Look-ups in named tables: a row name and a column name give one cell, copied from the table.

dadeput
fields: leb, kipi, zet, malapu, gug, suku, katoguf, kifudaf
gelem: [11562, 23008, -15495, -20466, -4837, -54644, 44752, 32247]
lanet: [-25422, 2163, -7300, -867, -40389, -27313, 38946, 30957]
vezu: [286, 7549, -13021, -9608, -16087, -56691, 50771, 47366]
nif: [-47998, 2989, 5843, 19250, -40285, 10426, 6265, 14102]
tovate: [35566, 14697, -2538, -12129, 37909, -32717, 9509, 24767]
pab: [32272, 977, 2156, -13549, 41430, 3090, -18803, -13315]
zuvazom: [44475, 6292, -12736, -21902, 32645, -29252, 4000, 227]
lororiv: [-40853, -3135, 1460, 17128, -44863, -134, 10992, 24521]

suku of gelem: -54644
leb of lororiv: -40853
zet of zuvazom: -12736
gug of lanet: -40389
kipi of lanet: 2163
kifudaf of tovate: 24767
kipi of zuvazom: 6292
katoguf of vezu: 50771
katoguf of lororiv: 10992

dunelop =
|  | bime | mut | garokug | kefe | tezere | nofuvi | vog | vokose | sozuka |
|---|---|---|---|---|---|---|---|---|---|
| kuli | 22189 | 71736 | 15516 | 48431 | 61277 | 31958 | 43871 | 40104 | 50501 |
| ruze | 22463 | 67102 | 15294 | 51287 | 59559 | 33977 | 37081 | 38592 | 60308 |
| tava | 22688 | 72354 | 22393 | 58196 | 54282 | 35637 | 45359 | 28324 | 32688 |
| purekur | 23137 | 52229 | 22176 | 49954 | 55553 | 38955 | 29090 | 44446 | 78185 |
| kur | 22894 | 64052 | 27210 | 64796 | 47305 | 37158 | 39329 | 21085 | 29883 |
| gozure | 22604 | 74790 | 22282 | 53967 | 56866 | 35022 | 49644 | 32476 | 31679 |

tezere of kur: 47305
vokose of tava: 28324
mut of kur: 64052
garokug of ruze: 15294
kefe of ruze: 51287
bime of kuli: 22189
mut of gozure: 74790
kefe of tava: 58196
vokose of ruze: 38592
Row with the largest bime: purekur

mive
|  | nemun | deguv | ratat |
|---|---|---|---|
| dafak | 8620 | 4525 | 3999 |
| komida | 6300 | 3510 | 6835 |
| mozudig | 7908 | 3063 | 5810 |
| zipape | 6980 | 3086 | 7541 |
| gezov | 3364 | 7151 | 6346 |
| viru | 3357 | 8055 | 5668 |
| rago | 5568 | 8335 | 3578 |
| dak | 7468 | 6542 | 3392 |
| gimu | 3936 | 8184 | 4512 |
| veba | 6248 | 7427 | 3621 |
| dazod | 1938 | 7237 | 6132 |
| kem | 2976 | 7203 | 6200 |
| videf | 3436 | 6994 | 7033 |
| lelovo | 8819 | 4168 | 4957 |

videf, deguv => 6994
gezov, ratat => 6346
lelovo, nemun => 8819
gimu, ratat => 4512
gezov, nemun => 3364
zipape, ratat => 7541
rago, ratat => 3578
videf, ratat => 7033
viru, ratat => 5668
dazod, ratat => 6132
zipape, deguv => 3086
dak, ratat => 3392

nonoba =
         nel  nat  kibil
dazap    2.9  4.6    3.2
vol      8.4  3.8    8.7
rit      5.8  6.7    8.5
likired  8.6  2.7    6.2
motubo   1.5  6.3    9.2
pivo     6.5  4.2    7.0

pivo, nat => 4.2
dazap, nat => 4.6
vol, nel => 8.4
likired, nat => 2.7
vol, nat => 3.8
likired, kibil => 6.2
pivo, nel => 6.5

defidev =
|  | penugil | lupapo | pud | kunibag | nakoteg | seloz | fuvedu | sot | fop |
|---|---|---|---|---|---|---|---|---|---|
| pegon | 87 | 84 | 86 | 120 | 79 | 83 | 96 | 89 | 107 |
| zed | 84 | 88 | 70 | 63 | 91 | 128 | 82 | 82 | 85 |
| pinu | 90 | 92 | 85 | 60 | 99 | 102 | 75 | 88 | 67 |
| seb | 80 | 88 | 27 | 17 | 128 | 204 | 11 | 67 | 39 |
| kos | 157 | 93 | 93 | 101 | 114 | 109 | 65 | 57 | 110 |
| beke | 100 | 87 | 88 | 95 | 85 | 91 | 81 | 76 | 90 |
| zusok | 91 | 86 | 86 | 81 | 87 | 89 | 87 | 82 | 78 |
| bigutu | 136 | 83 | 81 | 106 | 119 | 80 | 73 | 77 | 79 |
| sarav | 190 | 78 | 72 | 138 | 140 | 75 | 63 | 57 | 90 |
| gis | 195 | 82 | 76 | 148 | 135 | 81 | 59 | 57 | 110 |
| gez | 93 | 78 | 80 | 121 | 69 | 82 | 95 | 73 | 104 |
| fasigi | 197 | 86 | 77 | 126 | 140 | 76 | 53 | 63 | 89 |
| zamutem | 88 | 84 | 85 | 109 | 94 | 76 | 92 | 96 | 86 |
| mef | 106 | 88 | 82 | 78 | 93 | 133 | 87 | 55 | 112 |

gis, lupapo: 82
pegon, penugil: 87
pinu, lupapo: 92
mef, lupapo: 88
seb, sot: 67
pinu, fuvedu: 75
pegon, fop: 107
bigutu, nakoteg: 119

lunapi
|  | daseli | mipafe | gobukit | lud | bedariz | tadovin | loke | kodit |
|---|---|---|---|---|---|---|---|---|
| ren | 4717 | 3132 | 6303 | 4466 | 4836 | -627 | -1348 | -916 |
| kosole | 3890 | 3633 | 3473 | 3703 | 2235 | 1762 | 1226 | 1603 |
| nak | 5528 | 2902 | 8506 | 5160 | 6854 | -2367 | -3338 | -2780 |
| losuri | 4660 | 3842 | 4984 | 4356 | 3174 | 1220 | 292 | 933 |
| gof | 4169 | 1263 | 9098 | 3933 | 6653 | -1999 | -3261 | -2461 |
| ziloso | 2349 | 4138 | -470 | 2247 | -2290 | 6396 | 5651 | 6321 |
| ligup | -1348 | 1688 | -5570 | -1110 | -4143 | 6809 | 7523 | 7159 |
| noraruf | 1207 | 3439 | -2633 | 1268 | -2454 | 5600 | 5877 | 5787 |

mipafe of ligup: 1688
kodit of losuri: 933
gobukit of nak: 8506
daseli of ren: 4717
bedariz of nak: 6854
bedariz of gof: 6653
kodit of noraruf: 5787
lud of kosole: 3703
tadovin of nak: -2367
Row with the largest gobukit: gof

